(in the rows, 128 means zero)
Each path is a new rotation, seen through one point. The rows after it are directions, each followed by how far the rotation turns it, in degrees a step (0 if it stays put).
Each turn is a multiple of 5 degrees from 10 to 175, or 0.
Each row of a path follows its step; steps can be skipped.
Rotation 1:
step 3: [125 125 140 123 131 133 111 126 122 122 124 119 129 124 127 117 124 133
 132 130 131 133 121 135 129 126 123 124 125 141 136 126 129 131 126 120
 128 129 135 131 120 132 128 130 125 125 122 127 126 127 131 127 130 122
 131 133 131 129 123 134 125 128 128 125 125 118 129 135 115 135]
step 6: [135 122 127 133 124 128 118 124 125 121 129 126 119 137 131 127 125 128
 128 120 127 127 123 134 119 117 128 118 126 136 119 129 136 124 135 130
 124 127 130 120 130 124 120 133 127 120 128 124 129 128 120 122 123 135
 127 128 121 123 127 131 130 119 122 118 131 122 123 121 123 131]
step 12: [134 117 131 123 137 122 119 134 121 124 133 125 127 119 128 128 123 132
 127 122 128 132 116 130 132 119 125 132 127 122 124 130 133 123 129 126
 130 123 125 129 124 124 122 138 125 130 126 123 121 127 133 137 145 125
 127 121 133 128 130 125 126 131 132 118 131 127 121 134 123 126]
step 21: [131 125 131 136 136 139 114 129 121 128 120 126 121 129 118 127 122 140
 126 124 134 135 113 134 129 131 122 128 129 133 131 136 132 126 132 124
 131 131 125 127 122 128 129 131 129 125 121 123 118 131 124 123 132 124
 135 137 130 122 125 130 124 126 130 129 129 122 126 121 133 129]
step 24: [129 124 125 125 129 126 123 128 126 131 126 121 120 127 134 126 135 125
 128 119 125 127 125 139 118 128 129 123 131 133 121 135 132 122 135 129
 127 129 118 121 119 124 117 128 121 126 132 126 135 118 114 126 136 129
 131 126 131 128 132 126 124 124 130 122 138 134 123 127 123 130]
step 26: [131 127 141 132 124 128 135 123 128 125 133 124 130 125 131 121 127 133
 133 132 127 131 120 134 125 127 118 131 126 135 132 120 133 126 127 120
 126 133 132 127 129 133 120 133 135 120 129 121 132 130 127 119 126 122
 127 126 125 127 117 126 125 128 127 132 119 136 113 132 118 117]
step 30: [136 115 128 121 127 129 122 135 133 126 136 132 126 123 131 131 114 134
 121 111 129 131 122 130 134 126 125 129 127 127 124 125 131 118 131 121
 131 120 123 127 130 127 123 122 135 126 124 122 118 131 129 129 135 131
 126 127 127 124 127 127 127 122 141 135 128 131 126 124 125 133]
step 31: [138 125 126 129 134 123 125 126 133 124 137 133 125 128 132 131 127 137
 133 124 122 132 131 134 121 120 127 135 127 145 122 129 137 116 134 124
 125 130 120 122 116 134 123 126 129 122 130 133 130 130 124 132 119 129
 132 129 133 131 122 128 124 126 130 129 135 130 133 123 132 133]
step 32: [129 134 125 121 128 130 123 130 128 125 115 123 115 127 137 124 135 131
 137 128 129 125 122 127 127 133 121 138 128 134 125 132 133 124 124 134
 134 127 127 129 115 127 129 124 128 112 122 128 125 129 126 128 128 124
 135 128 140 124 119 129 126 126 132 125 136 131 126 135 124 129]
[130 131 127 128 129 129 129 129 128 127 126 128 129 129 131 128 127 125
 126 128 128 127 130 129 129 129 126 127 128 127 127 128 130 130 128 130
 128 128 129 128 126 125 128 129 127 126 126 126 130 127 126 127 127 131
 127 127 128 129 129 127 126 128 127 127 128 128 130 128 128 128] | 80
[130 128 127 128 128 126 128 129 129 126 127 126 126 130 127 129 127 130
 127 127 128 129 129 127 129 130 127 128 127 128 131 126 126 125 128 128
 129 127 130 128 129 130 129 127 129 127 128 130 127 128 130 129 127 131
 128 128 128 129 128 126 127 129 128 127 129 130 127 125 130 126] | 35
[128 128 129 130 127 128 128 127 127 128 127 127 127 131 127 128 128 129
 129 128 127 127 126 129 125 127 127 129 128 127 126 130 126 131 129 129
 126 128 127 128 128 128 130 127 129 128 128 127 127 129 127 130 129 128
 127 127 131 127 129 128 127 129 128 126 132 130 131 127 129 127] | 95
[128 127 130 126 129 130 126 127 129 129 128 129 129 128 128 131 129 127
 128 130 128 128 129 128 129 130 125 127 128 128 127 128 126 128 127 131
 130 126 129 129 127 127 128 129 130 128 127 127 126 129 129 129 130 127
 129 128 129 128 126 128 130 125 129 128 128 128 130 129 130 128] | 160
Rotation 2:
step 0: [134 123 129 121 126 138 134 128 131 127 125 128 124 118 130 122 122 120
 126 136 127 125 127 133 123 119 118 121 128 125 131 138 132 128 135 125
 131 123 123 142 118 128 125 128 138 128 130 128 124 125 130 137 128 130
 137 130 130 132 122 126 131 130 123 130 132 133 136 128 130 134]
step 6: [125 134 131 125 125 136 132 122 130 120 125 128 133 126 129 128 122 129
 128 129 116 126 126 135 131 120 133 127 126 116 132 118 133 134 125 131
 139 125 131 142 126 128 122 124 135 132 129 129 130 128 135 125 126 129
 121 130 128 126 127 132 115 133 122 124 130 130 133 123 134 121]
step 7: [118 138 128 131 137 122 129 118 128 136 123 130 127 128 133 133 127 123
 131 136 130 139 134 132 112 124 130 120 129 137 129 127 130 129 129 126
 122 130 125 125 126 126 122 123 136 126 128 125 129 125 131 130 127 137
 130 126 128 136 127 124 121 121 131 128 137 126 132 125 135 132]
step 8: [131 131 119 131 119 134 137 127 120 134 128 121 125 127 129 120 134 126
 131 134 132 126 126 131 131 125 129 130 129 128 128 127 130 128 125 116
 133 123 130 126 127 128 125 130 127 138 144 131 123 121 127 135 131 117
 132 125 119 133 124 130 134 128 134 139 136 134 127 130 136 132]
step 12: [121 129 134 130 130 128 127 125 133 120 129 132 129 132 129 128 126 126
 119 118 126 137 135 125 121 115 134 119 130 127 130 140 126 131 129 129
 134 130 128 133 128 127 123 126 130 130 131 124 133 122 132 132 138 127
 124 127 138 135 133 119 118 126 127 115 123 125 132 132 127 129]
step 18: [129 124 129 121 128 130 123 141 130 130 124 130 132 133 124 121 121 121
 127 126 124 128 127 124 124 128 139 133 128 129 137 124 127 122 132 127
 130 122 131 134 125 121 124 130 132 121 126 132 126 118 137 130 130 132
 127 122 139 140 127 130 126 137 132 128 134 119 135 135 126 134]
step 23: [133 133 131 127 124 129 136 138 122 131 131 127 134 130 120 121 121 129
 130 117 137 134 134 133 135 131 125 129 127 133 136 136 140 130 127 126
 128 123 139 131 127 125 126 129 128 126 118 131 125 123 136 123 129 128
 129 133 116 132 133 129 119 130 126 128 131 119 134 134 129 125]
step 31: [132 130 133 131 127 131 130 126 127 129 122 131 126 137 128 122 125 128
 129 129 134 127 131 117 129 130 131 124 132 125 130 131 121 130 130 133
 134 123 134 136 130 135 117 140 134 119 130 132 121 126 140 126 123 120
 122 128 125 124 139 137 128 125 121 129 133 126 132 124 130 118]
step 34: [128 128 125 134 119 127 131 131 126 128 125 126 115 128 126 128 122 121
 127 135 121 126 123 130 126 124 121 133 136 130 128 121 128 132 128 133
 129 134 131 137 121 128 138 135 128 131 126 122 126 127 127 135 131 125
 130 140 116 120 130 129 127 131 143 131 130 121 134 128 135 126]
[126 127 129 127 129 130 131 127 128 128 130 126 128 127 129 128 128 127
 128 125 126 126 127 129 128 129 127 131 128 126 125 129 129 130 125 128
 128 127 127 127 129 130 126 127 128 128 127 128 127 128 128 129 126 128
 127 127 129 127 127 128 127 126 128 128 127 128 128 127 126 130] | 135
[130 127 127 129 129 126 128 129 129 129 129 126 129 128 126 126 129 127
 128 128 130 129 130 129 127 127 128 126 128 129 128 129 128 131 129 127
 129 129 125 129 127 130 125 128 127 130 129 126 129 129 128 128 128 126
 130 125 127 129 128 129 127 128 127 129 125 129 128 129 127 128] | 90
[130 126 128 131 127 129 129 130 128 129 125 129 127 128 127 129 126 127
 128 128 125 128 130 129 129 128 129 130 129 126 128 125 128 128 127 127
 129 126 126 129 128 129 131 128 126 129 131 129 129 129 127 126 128 127
 128 129 128 127 128 128 128 127 127 127 128 128 129 127 129 127] | 140
Rotation 3:
step 0: [120 134 127 131 133 121 122 126 130 127 132 134 125 121 132 129 134 127
 128 131 128 136 119 128 136 126 130 125 128 127 133 133 130 139 138 126
 126 128 120 127 148 134 117 129 127 124 132 124 132 134 128 136 130 126
 128 137 130 124 134 127 127 129 132 135 127 131 130 121 128 131]
step 7: [118 134 123 125 128 128 130 125 130 129 136 129 123 131 133 131 137 112
 130 130 131 133 129 130 133 122 136 134 124 120 125 135 124 131 133 127
 130 128 127 129 134 139 121 125 123 124 123 134 130 136 124 137 121 129
 125 123 123 126 132 132 122 134 120 136 131 134 123 124 130 125]
step 9: [121 125 131 127 139 126 116 127 127 126 133 122 121 138 132 133 131 122
 130 132 132 127 124 127 123 125 130 134 136 121 126 131 135 129 141 126
 130 132 132 122 139 132 120 129 128 131 127 116 137 126 129 121 133 125
 127 129 122 125 133 128 126 135 121 129 131 123 121 124 130 131]
step 10: [121 132 130 124 137 132 127 122 135 126 130 130 129 133 138 134 127 129
 128 130 127 127 126 123 131 126 123 127 135 126 133 131 125 132 131 131
 133 126 126 124 142 133 126 132 127 124 121 128 133 130 114 136 122 126
 123 133 122 130 131 135 116 141 117 136 128 133 129 130 129 124]
step 21: [119 117 123 126 131 120 123 128 133 132 134 124 129 137 136 138 128 128
 129 135 125 125 127 125 129 117 131 135 132 126 130 128 122 136 137 129
 127 125 138 127 138 133 122 123 133 130 127 133 135 131 125 126 136 123
 119 121 127 130 134 126 125 131 128 135 132 121 133 127 127 129]
step 25: [119 127 135 131 134 124 126 130 124 129 130 124 124 139 139 122 131 124
 130 128 128 123 127 124 128 124 122 126 131 123 127 136 126 135 131 135
 132 138 122 127 146 126 120 129 124 122 130 130 130 125 119 128 127 118
 123 130 127 123 135 135 123 132 123 133 131 131 131 122 123 132]
step 28: [125 130 141 130 137 124 124 127 133 134 122 127 125 131 140 136 128 116
 137 131 123 130 127 121 128 124 127 133 132 127 127 127 133 135 133 136
 125 128 121 123 131 132 125 127 128 125 127 130 132 125 127 137 133 123
 118 126 134 125 134 139 132 131 130 138 130 122 134 123 127 131]
step 30: [127 131 127 125 129 132 115 129 132 125 136 135 130 133 133 138 125 130
 135 124 120 143 122 125 138 127 130 129 135 123 132 129 126 135 132 130
 119 126 131 128 141 128 131 133 131 127 130 130 132 132 129 138 132 125
 128 131 130 121 134 128 121 135 126 135 130 131 122 130 127 131]
step 37: [124 124 131 127 132 128 130 124 140 128 131 133 130 140 133 128 129 119
 131 127 120 132 125 129 129 125 126 129 134 123 125 136 119 130 129 134
 128 131 135 126 138 131 122 120 125 131 118 134 133 123 119 130 130 126
 126 123 121 122 136 135 121 136 122 134 132 130 120 132 126 131]
[129 129 129 129 132 129 131 128 127 127 127 128 126 126 128 128 130 127
 129 128 127 128 128 126 128 125 128 126 128 129 127 129 127 128 129 126
 128 129 127 129 127 129 128 129 126 126 128 125 127 129 126 129 129 130
 127 128 129 130 128 128 128 127 125 127 128 128 128 128 125 127] | 115
[130 128 129 127 129 128 128 128 130 128 128 130 131 129 128 127 128 126
 126 124 127 127 128 127 127 128 126 129 128 127 129 128 130 126 126 127
 128 127 128 127 126 129 126 127 128 125 126 128 128 129 127 125 127 129
 128 128 127 127 128 129 125 126 126 129 130 128 128 127 128 129] | 170
Rotation 4:
step 0: [135 128 129 123 129 133 130 130 122 129 126 132 123 129 120 131 126 115
 128 122 131 123 128 123 132 130 126 132 138 122 142 126 132 124 132 130
 129 120 120 121 129 125 116 124 120 132 119 129 129 135 133 134 130 137
 126 127 126 130 125 130 133 115 131 134 127 127 126 128 115 131]
step 3: [131 127 129 123 136 128 129 121 131 131 129 130 132 127 128 133 130 126
 126 128 130 130 125 126 121 124 133 123 127 127 130 128 133 131 127 126
 132 122 137 134 124 117 135 137 124 128 139 119 132 130 124 119 124 141
 112 127 128 133 125 134 123 115 129 140 129 131 118 132 130 124]
step 7: [125 131 117 122 127 132 128 125 127 121 132 133 133 127 128 128 125 146
 120 130 131 123 124 129 129 133 131 119 126 135 117 129 125 127 137 129
 130 124 127 134 132 124 130 120 124 121 129 131 131 133 139 124 131 127
 125 131 121 135 135 121 140 134 123 125 134 126 133 130 123 118]
step 9: [117 128 133 131 130 124 124 127 125 118 129 126 123 135 115 125 133 127
 120 124 123 128 131 130 138 129 124 125 127 127 135 126 132 134 120 125
 122 127 132 126 131 131 132 137 139 120 121 128 132 125 121 128 127 130
 135 129 128 138 134 122 116 133 123 131 122 127 123 125 135 121]
step 12: [136 124 121 125 125 126 138 124 128 125 123 137 139 127 128 128 133 132
 138 135 133 129 135 129 136 131 127 135 123 130 126 134 132 134 132 134
 130 120 130 132 134 124 134 125 138 122 123 141 124 135 120 132 130 127
 131 131 127 120 126 123 128 138 123 128 120 120 123 127 125 126]
step 16: [135 126 141 122 134 131 129 129 118 125 135 136 130 132 125 122 126 126
 129 136 136 134 133 129 126 121 122 136 131 127 129 136 123 128 133 137
 123 135 124 119 128 132 134 134 121 136 131 118 128 124 125 125 134 128
 122 132 122 123 126 130 135 121 123 126 124 133 133 137 132 131]
step 22: [126 132 124 128 135 138 134 134 125 130 116 130 126 120 121 134 125 132
 126 115 136 132 130 127 137 124 135 135 135 133 131 134 132 131 126 129
 127 140 132 138 129 132 129 122 130 136 130 124 133 133 126 133 123 130
 133 124 134 135 124 133 131 130 124 132 120 123 119 126 132 125]
step 35: [124 129 131 133 128 129 123 123 123 129 132 129 122 134 124 133 118 130
 127 132 120 132 116 130 129 121 126 139 124 126 123 130 139 126 123 129
 126 132 129 122 137 123 127 124 131 132 135 126 132 139 130 123 129 123
 120 126 125 130 131 137 128 131 130 124 128 123 111 135 120 130]
step 36: [127 136 132 131 136 129 123 127 126 123 127 120 125 127 127 119 121 125
 130 121 126 124 127 124 126 122 125 132 127 122 129 121 126 129 135 122
 134 129 125 120 125 128 121 120 132 124 134 123 135 126 138 132 122 137
 123 124 130 129 128 132 131 109 140 123 131 122 130 131 127 137]
[130 127 130 127 128 127 127 128 126 128 129 127 127 129 127 129 128 128
 128 126 131 127 127 128 127 129 129 129 127 127 131 129 128 129 130 130
 126 129 129 131 130 128 130 127 127 129 127 129 130 128 127 127 127 128
 128 127 126 130 128 129 128 129 128 128 128 130 127 128 126 126] | 115
[128 128 128 126 129 126 128 129 129 127 130 128 125 127 128 127 129 130
 129 128 129 129 127 126 130 127 127 129 131 130 128 129 128 126 127 129
 130 129 127 129 126 130 127 125 126 130 129 125 129 129 128 129 127 127
 127 129 127 126 128 128 127 128 128 129 128 129 127 128 127 129] | 130
[128 128 129 129 127 126 128 126 128 129 124 127 129 125 127 125 127 127
 128 128 127 131 127 129 129 128 129 128 129 127 129 128 128 127 129 129
 129 126 128 133 128 127 129 127 128 130 130 127 127 127 126 126 130 127
 128 128 128 128 128 129 129 129 127 128 127 128 130 127 128 128] | 40
[128 128 127 128 128 128 126 126 129 128 130 130 128 129 128 126 127 129
 130 128 128 126 128 127 128 128 128 128 130 127 126 129 128 129 128 127
 128 127 127 130 128 129 129 128 128 128 126 129 126 127 126 126 125 128
 132 128 126 127 131 126 125 129 126 128 129 126 128 127 130 126] | 20
[126 129 128 128 127 129 126 129 128 129 130 125 127 127 127 126 129 125
 127 126 128 129 129 127 127 127 129 128 128 129 130 127 128 127 130 125
 128 128 129 127 128 130 125 127 128 127 127 129 128 128 128 127 129 128
 130 126 128 129 127 127 126 127 128 125 126 129 127 126 127 128] | 80
[128 128 128 128 128 128 126 126 126 130 128 129 127 129 128 129 126 129
 126 129 128 130 129 128 130 127 130 128 128 131 126 124 128 127 127 128
 127 130 128 127 128 128 128 126 126 129 125 128 127 127 130 126 127 127
 126 126 127 127 127 128 128 127 127 128 129 127 129 129 128 127] | 115
